128 stands for zero in the data rows.
Every row has a hidden score. In each pair, how much higher is the second row's than the first's? 20 means about the same, 40 much higher and 0 much lower. The score is a weighted sum of the row's numbers plus the product of two more (or one squared), each taken from its middle value.
{123, 106, 127, 110, 147, 142, 156, 120, 154, 110}
{ 99, 112, 165, 129, 133, 124,  94, 137, 112, 148} >> 23
{107,  84, 120, 123, 125, 150, 150, 128, 133, 145}
{195, 116, 168, 149, 148, 101, 133, 135, 139, 170} >> 15
{128, 145, 102, 134, 105, 152, 106, 104, 103, 120}
{121,  67, 137,  85, 179, 157, 145, 122, 171, 126} >> 23
{128, 125, 122, 143, 128, 124, 122, 121, 109, 119}
{123,  83, 138,  98, 164, 153, 127, 134, 165, 147} >> 18
{110,  54, 140, 108, 168, 146, 122, 129, 171, 143}
{138,  86, 147,  96, 126, 162, 138,  86, 125, 107} >> 22
{118, 142, 133, 149, 104, 120, 111, 151,  68, 126}
{184, 163, 162, 161,  35,  56, 101, 132,  82, 134} >> 16
{129, 113, 119, 127, 149, 154, 136, 129, 161, 132}
{193, 167, 182, 102, 134, 127, 119,  79, 133, 147} >> 18
{140, 127, 136, 151, 125, 133, 156, 124, 114, 125}
{ 84,  94, 123, 135, 126, 111, 125, 127, 118, 162} >> 20
{155, 236, 168, 133,  57,  64,  71, 151, 121, 155}
{126, 105, 129, 105, 150, 142, 151, 130, 148, 129} >> 19
{132, 142, 109, 119, 116, 148,  96, 125,  97, 126}
{133, 171, 131, 171,  72, 112, 123, 109,  77,  99} >> 21
{119, 143,  58, 140, 121, 134, 115, 137, 104, 112}
{145, 177, 114, 166,  81, 124, 125, 125,  87, 119} >> 20
{115,  59, 143,  96, 182, 162, 125, 140, 178, 158}
{134, 117, 122, 141, 143, 137, 146, 140, 136, 137} >> 19
{197, 151, 155, 149, 134,  98, 137, 135, 127, 168}
{172, 244,  90, 211, 160, 149, 136, 162,  51, 187} >> 26
{135, 124, 130, 128, 138, 133, 133, 144, 130, 125}
{179, 146, 125, 134, 134, 162, 140, 107, 123, 169} >> 14
{121, 119, 130, 135, 139, 111, 110, 154, 117, 129}
{162, 133, 135, 155, 137, 147, 143, 114, 127, 162} >> 15
{135, 129, 115, 127, 100, 141, 155, 112, 104, 122}
{129,  91, 144,  93, 154, 158, 158, 124, 159, 117} >> 22
{204, 228, 111, 223, 185, 158, 157, 135, 109, 185}
{206, 150, 175, 133, 138, 109, 132, 121, 119, 176} >> 16
{174, 176, 104, 161, 107, 159, 126, 139, 108, 172}
{133, 143,  97, 135,  85, 128, 124, 136, 102, 129} >> 25
{119, 109, 133, 142, 145, 108, 121, 122, 115, 140}
{110, 120, 124, 136, 121, 133, 112, 134,  93, 148} >> 22
{144, 154, 146, 116, 136, 114, 124, 157,  73, 128}
{111,  90, 134, 138, 167, 128, 132, 123, 161, 112} >> 18
{116, 146, 124, 118, 116, 147, 114, 126, 106, 152}
{170, 132, 106,  88,  94, 139, 119, 114,  99, 105} >> 19
{ 90, 105, 152, 112, 127, 123, 126, 134, 114, 151}
{120, 127, 106, 120, 123, 131, 153, 122, 132, 118} >> 15
{136, 111, 129, 114, 132, 141, 136, 130, 151, 133}
{111, 123, 120, 116, 135, 149, 134, 127,  99, 163} >> 25
{140, 138, 107, 137, 111, 141, 127, 132, 132,  98}
{131, 122, 136, 134, 127, 127, 127, 123, 124, 144} >> 21
{146, 159, 123, 123, 104, 139, 115, 127,  98, 120}
{164, 124, 133, 135, 140, 154, 148, 127, 162,  82} >> 22
{150, 144, 143, 178, 113, 102, 124, 124, 126, 101}
{123, 123, 117, 131, 147, 144, 117, 126, 118, 128} >> 20
{117, 107, 129, 141, 137, 125, 125, 127, 127, 133}
{146, 155, 118, 142, 117, 128, 145, 126, 126,  96} >> 18
{150, 197,   0,  95, 173,  18,  62, 160,  76,   0}
{167, 149, 123, 183, 129, 138, 126, 129, 124, 151} >> 12
{107,  98, 127,  94, 113, 149, 143, 141,  98, 164}
{141, 167, 103, 146, 103, 173, 117, 106, 112, 112} >> 12
{123, 131, 121, 137, 121, 136, 118, 134, 126, 117}
{  0, 156, 157,  57,  77,  88,  78,  89, 194, 111} >> 20
{115, 145, 116, 151,  91, 135, 124, 130,  91, 148}
{112,  57, 137,  96, 152, 157, 136, 130, 155, 135} >> 19
{110, 126, 136, 120, 121, 144, 129, 116,  86, 149}
{164,  95, 122, 126, 183, 155, 164, 114, 159, 157} >> 15
{107, 121, 107, 107, 108, 132, 130, 120, 111, 136}
{114, 146, 119, 118, 113, 137, 122, 121, 103, 135} >> 20
{120, 153, 123, 130,  95, 118, 119, 124,  92, 113}
{129, 113, 127, 102, 137, 147, 145, 108, 134, 126} >> 18
{127, 128, 113, 144, 138, 124, 122, 127, 133, 125}
{103,  97, 140, 111, 134, 139, 134, 114, 123, 143} >> 23
{116, 138, 121, 177, 103,  97, 117, 150,  72, 137}
{124,  91, 131, 111, 150, 139, 131, 131, 143, 125} >> 15
{183, 130, 183, 201,  80,  26, 129, 106, 107, 138}
{144, 153, 100, 141, 101, 132, 118, 130,  93, 137} >> 23
{160, 122, 125, 122, 122, 159, 144, 136, 126, 116}
{151, 171,  92, 162,  82, 155, 135, 119, 104,  98} >> 19
{127, 101, 138, 137, 141, 124, 127, 130, 154, 140}
{146, 184, 114, 199,  67, 153, 126, 150,  83, 148} >> 22
{139, 109, 161, 132, 235, 105, 169, 212, 126, 122}
{149, 124, 116, 134, 134, 137, 134, 117, 129,  93} >> 12
{158,  96, 125,  97, 149, 144, 141, 119, 166, 103}
{119, 122, 113, 129, 125, 125, 123, 130, 112, 112} >> 24
{120,  91, 134, 122, 164, 132, 120, 110, 152, 135}
{131, 109, 148, 152, 144, 129, 128, 120, 168, 125} >> 21
{ 96, 101, 141, 104, 126, 125, 141, 108, 130, 123}
{121, 132, 130,  98, 113, 147, 138, 119,  98, 164} >> 19
{121, 135, 113, 124,  97, 142, 116, 124, 116, 150}
{116, 114, 166, 136, 122, 132, 135, 120, 120, 138} >> 25
{115, 117, 135, 129, 135, 153, 134, 119, 117, 127}
{120, 139, 119, 124, 101, 132, 132, 119, 123, 134} >> 15
{137, 140, 152,  91,  96,  64, 127, 139, 153, 167}
{137, 117, 182,  94, 152,  76, 123, 128, 177, 181} >> 17
{134, 163, 104, 152, 100, 124, 127, 116, 102, 129}
{151, 123, 118, 136, 128, 150, 136, 105, 100, 126} >> 22
{130,  94, 136,  95, 168, 145, 139, 136, 192, 122}
{136, 107, 135, 143, 135, 130, 128, 150, 153, 126} >> 20
{114, 134, 130, 115, 134, 136, 132, 136, 113, 141}
{186, 129, 178, 201,  76,  23, 126, 102, 141, 120} >> 13
{110,  91, 144, 110, 162, 151, 123, 110, 167, 141}
{151, 188, 111, 152, 114, 181, 139, 116, 101, 140} >> 16
{112,  98, 155, 117, 126, 134, 107, 114, 137, 152}
{222, 161, 189,  99, 156, 122, 112,  71, 175, 132} >> 18
{136, 146, 103, 131,  87, 140, 122, 126, 104, 118}
{136, 137, 118, 153, 114, 126, 111, 150, 121, 135} >> 20
{115, 149, 103, 155, 112, 113, 104, 150,  98, 106}
{173,  80, 183, 149, 109,  81, 128, 108, 157, 153} >> 12
{173, 174,  80, 243, 185,   0, 102, 191, 133,   0}
{ 84, 192, 157,  79, 141,  57,  78, 111, 170, 179} >> 9
{153, 134, 113,  91, 100, 134, 112, 138,  77,  92}
{124, 133, 104,  95, 139, 138, 121, 119, 136, 105} >> 11
{151, 105, 181, 201, 110,  63, 128, 149, 143, 158}
{116, 162,  96, 143,  61, 122, 117, 127,  77, 138} >> 25
{126, 121, 114, 161, 113, 134, 130, 146, 123, 119}
{136, 134, 115, 150, 107, 126, 128, 140, 110, 109} >> 20
{122, 115, 110, 146, 115, 136, 100, 134,  91, 128}
{112, 118, 126, 131, 110, 137, 119, 124, 112, 137} >> 18
{111, 130, 107, 121, 139, 156, 117, 113, 121, 123}
{157, 121, 134, 106, 137, 140, 137, 131, 146, 142} >> 15
{148, 126, 136, 130, 143, 146, 133, 132, 150, 107}
{132, 124, 122, 139, 138, 132, 136, 132, 134, 139} >> 18
{132,  69, 136, 108, 171, 144, 163, 121, 181, 119}
{116,  93, 146, 116, 169, 135, 124, 143, 161, 141} >> 18
{121, 141, 115, 141, 115, 121, 129, 139, 104, 130}
{116, 130, 126, 139, 128, 126, 123, 154, 122,  98} >> 22
{132, 146, 110, 125, 117, 129, 130, 135, 112, 128}
{127, 131, 118, 166, 135, 114, 137, 148, 127,  95} >> 23
{137, 128, 102, 136, 122, 159, 139, 125, 149, 115}
{143,  89, 161, 123, 155, 136, 146, 127, 180,  98} >> 28
{ 93, 152, 128, 143,  86, 137, 113, 117,  59, 148}
{106, 126, 149, 166,  99, 103, 111, 119,  97, 133} >> 17
{ 23, 243, 162, 165,  94, 101, 105, 116, 223, 165}
{159, 123, 130, 101, 148, 184, 155, 109, 168, 111} >> 14
